In the rows, 100 means zero.
A single turn carries every row of the set below to another of its rows. Some are shown first; where does it send the rows asked next?
k_959: [ 94,  81,  88, 101,  89,  89,  87,  80,  91, 105, 100,  75,  72,  97,  91,
  97,  95,  85, 114, 121,  99, 123,  98, 107]
k_430: [ 95,  82,  93, 108,  96,  78, 105,  90, 116, 105,  94,  82,  97, 123, 100,
  89,  97,  83, 122, 113, 127,  80, 109,  79]
k_448: [ 90,  75,  77, 115,  92,  87, 102, 105, 101,  96, 106,  88,  74, 117,  94,
  75,  92,  99, 115, 121, 123,  78, 107,  79]
k_810: [ 74,  78,  84, 101,  95,  77, 112,  94, 112, 114,  87,  84, 100, 133,  99,
  77, 108,  82, 135, 104, 110,  82, 122, 101]
k_67: [104,  99, 116,  87,  98,  99, 110, 106, 115,  85,  84, 103, 108, 108, 112,
 103,  96,  68,  88,  89,  81,  89, 110,  99]
k_821: [102,  94, 110, 110,  84, 104, 114, 115,  71,  84, 106,  76,  85, 109,  90,
  90,  93,  80,  77, 112,  85,  97,  94, 105]
k_21: [ 75,  94,  94,  84,  73, 106, 136, 115,  93,  93, 104,  82,  78, 101,  96,
  70,  99,  73,  86, 106,  78, 109,  98, 115]
k_108: [ 94,  83, 110, 106, 106,  94, 104,  92,  80,  84, 102,  67, 103, 107, 105,
 117,  93,  75,  90,  97,  79, 107, 112, 103]
k_134: [ 83,  85,  91, 112,  88, 104,  93,  85,  84, 109,  89,  76,  66, 106,  83,
  83,  89,  78, 108, 123, 100, 118,  95, 119]
k_907: [102,  76, 124,  93,  82, 110,  94, 134, 101, 101,  80,  94,  97, 103,  96,
  87,  95,  97, 120, 118,  98,  84, 114, 129]
k_203: [ 74, 104, 111,  85,  98, 107, 113, 114,  96,  87,  69,  98,  99, 110,  99,
  84,  99,  68, 102,  82,  66,  89, 119, 116]
k_928: [ 96,  78,  72, 114,  86,  90, 104, 107,  95, 100, 102,  85,  76, 124,  95,
  69,  95,  94, 116, 119, 121,  74, 110,  87]
k_861: [ 77,  95,  84,  91,  95, 108, 104, 120,  83,  74,  89, 102,  74, 100, 101,
  78,  95,  93,  91,  91,  63,  87, 115, 114]
k_974: [ 78,  87, 100, 102,  84,  96, 101,  86, 102, 118,  87,  79,  78, 111,  85,
  81, 101,  75, 106, 126, 100, 120,  90, 126]
k_663: [111,  96,  88,  96,  97, 100,  99, 115,  99,  73, 107, 107,  83,  96, 114,
  93,  93,  91,  75,  98,  80,  83, 101,  96]
k_150: [112,  83, 107,  73,  68, 108, 103, 126, 109,  98,  83,  96,  93,  88, 102,
  81,  92,  83, 134, 108,  96,  92, 115, 114]
k_898: [ 89,  83,  97,  93,  89,  82,  99,  79, 109, 114, 100,  83,  82, 103,  93,
  93, 104,  82, 111, 123, 101, 126,  91, 117]
k_454: [102,  80,  86, 112,  96,  77, 101,  92, 105, 105,  97,  82,  99, 128, 102,
  88, 102,  84, 126, 112, 121,  78, 113,  84]
k_378: [ 92,  65, 110, 103,  93, 122,  87, 119, 105,  98,  77,  95,  90, 103, 106,
  97,  77,  89, 113, 105, 100,  83, 124, 126]
k_101: [ 79,  95,  92,  90,  94, 111, 105, 131,  81,  71,  89, 103,  74,  98,  98,
  81,  94,  92,  95,  92,  68,  91, 117, 111]
k_95: [ 66,  87,  94, 102,  95,  80, 110,  93, 110, 113,  80,  83,  98, 128,  91,
  70, 106,  81, 136, 106, 111,  82, 117,  95]
k_235: [ 98,  72,  96,  84,  80, 120,  96, 112, 113, 100,  80,  94,  86,  89, 112,
  93,  72,  75, 127,  98, 101,  92, 128, 109]
k_460: [109,  91,  96,  91,  96, 105, 101, 123,  96,  70, 101, 106,  83,  98, 114,
  99,  92,  91,  80,  99,  84,  89, 105,  96]
k_451: [ 61,  79,  79, 105,  89,  89, 109, 110,  93, 100,  91,  86,  75, 122,  87,
  60,  99,  97, 128, 115, 112,  83, 114,  99]
k_382: [109, 101, 111,  90, 100,  92, 106,  98, 111,  87,  87, 101, 109, 109, 115,
 100, 100,  67,  85,  90,  77,  84, 104,  99]
k_253: [ 65,  85,  95,  80,  96,  94, 125,  92, 101,  93, 102,  76,  97, 100, 108,
 102,  96,  72,  98,  89,  72, 119, 118, 115]
k_266: [ 66,  77,  70, 105,  88,  94, 113, 109, 101, 107,  91,  86,  79, 128,  93,
  61, 100,  90, 125, 114, 111,  80, 117, 103]
k_617: [ 73, 103, 104,  88, 101,  99, 108, 105,  96,  90,  73,  98, 102, 111, 100,
  82, 103,  70, 101,  82,  60,  85, 117, 117]

k_253 -> k_108
k_67 -> k_460
Where do these go?
k_378 -> k_907
k_430 -> k_448
k_617 -> k_382
k_134 -> k_974
k_266 -> k_810

A single turn carries every row of the set below to another of its rows. Some are shown first; where does it send the rows asked next?
k_982: [ 75, 113,  81,  98, 127, 107, 123, 108, 102,  80,  96, 106, 100,  76,  82,
  86, 110,  90, 100, 139,  94, 116, 128,  71, 103,  80,  97,  74,  85,  91,
 121]
k_835: [ 95,  92,  81, 113,  85,  91,  98,  84,  92, 103, 129, 112,  93,  88,  96,
  98,  89, 103, 111, 134,  79, 109, 137,  84, 105, 104,  99, 105,  81,  96,
 137]
k_683: [ 85, 123, 101,  92,  86, 121, 109,  89,  81,  85, 105, 133, 106,  97,  95,
  97,  75, 104, 126, 113,  64, 107, 113, 111, 116,  89,  95, 108, 106, 119,
 100]
k_920: [ 72,  99,  95,  73,  91,  82, 114,  95, 117,  93,  85, 119, 107, 102,  85,
 104,  96,  92,  96, 135, 101,  84, 108,  99, 107,  87,  92, 108,  75,  98,
  99]
k_24: [ 92,  95,  95,  80,  96, 104, 102, 117, 106,  75, 104,  97, 106, 104,  86,
  96, 129, 120, 125,  95,  83, 100, 123, 116, 118, 102,  86, 104,  97,  88,
  84]
k_431: [104,  98,  98,  96,  91, 109,  96,  84, 105,  50,  97,  90,  95,  91,  65,
 115,  86,  96, 124, 111,  71, 118, 118, 103, 100,  81,  88,  69,  99,  94,
 121]
k_560: [ 63, 122,  75,  86,  81, 103,  64,  96, 108,  81, 101, 117,  97,  85,  89,
  64,  92, 103, 121, 129,  94, 100, 112,  94, 116,  88, 109,  79,  71,  95,
  95]
k_418: [ 86, 120,  97,  94,  88, 124, 111,  88,  91,  87, 108, 139, 113,  85,  96,
  89,  75, 103, 135, 115,  64, 104, 114, 110, 117,  85,  93, 103, 100, 115,
  96]
k_970: [ 85, 107,  59, 101,  86, 120,  91, 112,  93,  84, 100, 104,  92, 111,  64,
  81,  84,  76, 128,  93,  97, 120, 118,  94, 104, 104,  80,  91,  79,  87,
 117]
k_33: [ 67, 112, 102,  71,  84, 113,  98,  82,  95,  80, 117,  95, 112,  77,  77,
  80, 127,  86, 102, 100,  94, 125,  96,  79,  93,  93,  93,  89,  83,  78,
 102]
k_702: [100,  95,  96,  99,  90, 107,  96,  87, 101,  53,  93,  90,  98,  96,  60,
 116,  85,  98, 117, 111,  72, 113, 117, 108,  95,  80,  89,  68,  97,  95,
 119]
k_313: [ 90, 101,  75, 106,  85,  93, 106,  86, 102,  94, 126, 105,  89,  99, 102,
 101,  82, 107, 113, 136,  83, 108, 135,  82, 106, 109, 111, 113,  76, 100,
 130]
k_807: [ 79, 121,  86, 103, 123, 108, 121, 103,  99,  74,  91, 106,  88,  76,  80,
  87, 107,  89, 102, 132,  86, 118, 134,  66, 103,  85, 100,  68,  79, 100,
 112]
k_120: [ 91,  96,  99,  78,  99, 104, 105, 117, 110,  78, 106,  93, 103, 104,  81,
  87, 119, 120, 131,  88,  84, 107, 126, 117, 116,  95,  91, 100, 102,  96,
  83]
k_52: [ 64, 124,  75,  90,  83, 101,  66,  93, 105,  74, 103, 119,  93,  91,  84,
  67,  91, 101, 119, 127,  93,  99, 108,  97, 119,  81, 106,  75,  71,  91,
  97]
k_217: [ 85, 101,  62, 102,  81, 118,  92, 112, 101,  86, 101, 102,  92, 113,  70,
  80,  81,  71, 124,  91,  98, 122, 113,  96, 102, 100,  82,  86,  83,  86,
 118]
k_408: [ 96,  86,  92,  99,  93,  94,  98,  91, 101, 107,  91, 107, 103, 100,  93,
 108, 106,  89, 103, 113,  65, 123,  99,  96, 105,  65, 119,  95, 111,  89,
 108]
k_664: [ 75, 121,  86, 100, 119, 119, 118, 110, 103,  81,  92, 104,  90,  85,  76,
  91, 108,  95, 102, 139,  93, 123, 128,  63, 107,  81, 105,  75,  73,  99,
 114]
k_940: [ 94,  91,  98,  68,  95, 107, 108, 125, 107,  75, 105, 103, 103, 103,  86,
  87, 124, 122, 125,  98,  84, 102, 122, 117, 110,  98,  90,  94,  96,  91,
  91]
k_892: [ 95,  88,  90,  95,  91,  95,  93,  86, 101, 107,  89, 107, 105, 106, 100,
 104, 102,  87, 103, 114,  65, 121,  99,  97, 108,  61, 116,  94, 105,  84,
 109]
k_133: [ 76, 118,  80,  95, 118, 113, 121, 110, 103,  73,  98, 101,  95,  87,  76,
  89, 110,  91, 103, 140,  86, 119, 135,  62, 107,  84,  99,  67,  84,  99,
 118]
k_629: [ 72,  96,  95,  79,  94,  80, 110,  98, 116,  95,  82, 117, 107, 103,  85,
 103,  89,  92,  99, 133, 104,  89, 104, 101, 104,  91,  92, 103,  72,  93,
  95]
k_939: [ 86, 100,  75, 109,  84,  93, 105,  83,  96, 100, 126, 108,  87,  94,  93,
  98,  87, 106, 114, 131,  90, 113, 130,  87, 110, 115, 103, 109,  80, 104,
 138]
k_724: [ 97,  94,  74, 110,  90,  94,  99,  88,  94,  95, 130, 104,  94,  97,  99,
 100,  86, 104, 115, 131,  92, 107, 130,  79, 114, 107,  97, 114,  75, 105,
 131]
k_612: [ 94, 117,  96, 102,  84, 126, 110,  88,  84,  82, 104, 129, 116,  86,  93,
  87,  79, 102, 132, 119,  66, 102, 108, 116, 110,  90,  81, 103, 102, 117,
 104]
k_272: [ 75, 113, 103,  73,  82, 124, 101,  79,  94,  85, 109,  88, 113,  81,  76,
  86, 122,  85, 104,  94,  97, 128, 106,  77,  94,  90, 105,  94,  90,  75,
 101]
k_552: [ 79, 123,  98,  68,  80, 118,  97,  82, 102,  83, 116,  90, 108,  82,  73,
  89, 121,  85,  98,  91,  95, 129, 109,  78, 102,  92,  99,  94,  84,  76,
  99]
k_35: [ 92,  91,  84,  80,  89, 108, 105, 118, 102,  76, 108, 101, 101,  99,  91,
  83, 127, 119, 130,  91,  86,  98, 123, 115, 106,  94,  80,  96, 100,  87,
  85]
k_689: [ 73, 116, 101,  73,  88, 120,  96,  76, 102,  87, 120,  93, 104,  86,  74,
  85, 127,  81, 101,  99,  94, 132, 104,  85,  88,  91, 101,  98,  92,  76,
 104]
k_300: [ 83, 122,  95,  94,  77, 122, 109,  93,  80,  85, 105, 126, 114,  83,  95,
  87,  75, 105, 130, 120,  65, 108, 111, 114, 115,  79,  91, 111, 101, 113,
  97]

k_970 -> k_560
k_24 -> k_272
Where do these go?
k_35 -> k_33
k_702 -> k_217
k_807 -> k_724
k_313 -> k_683

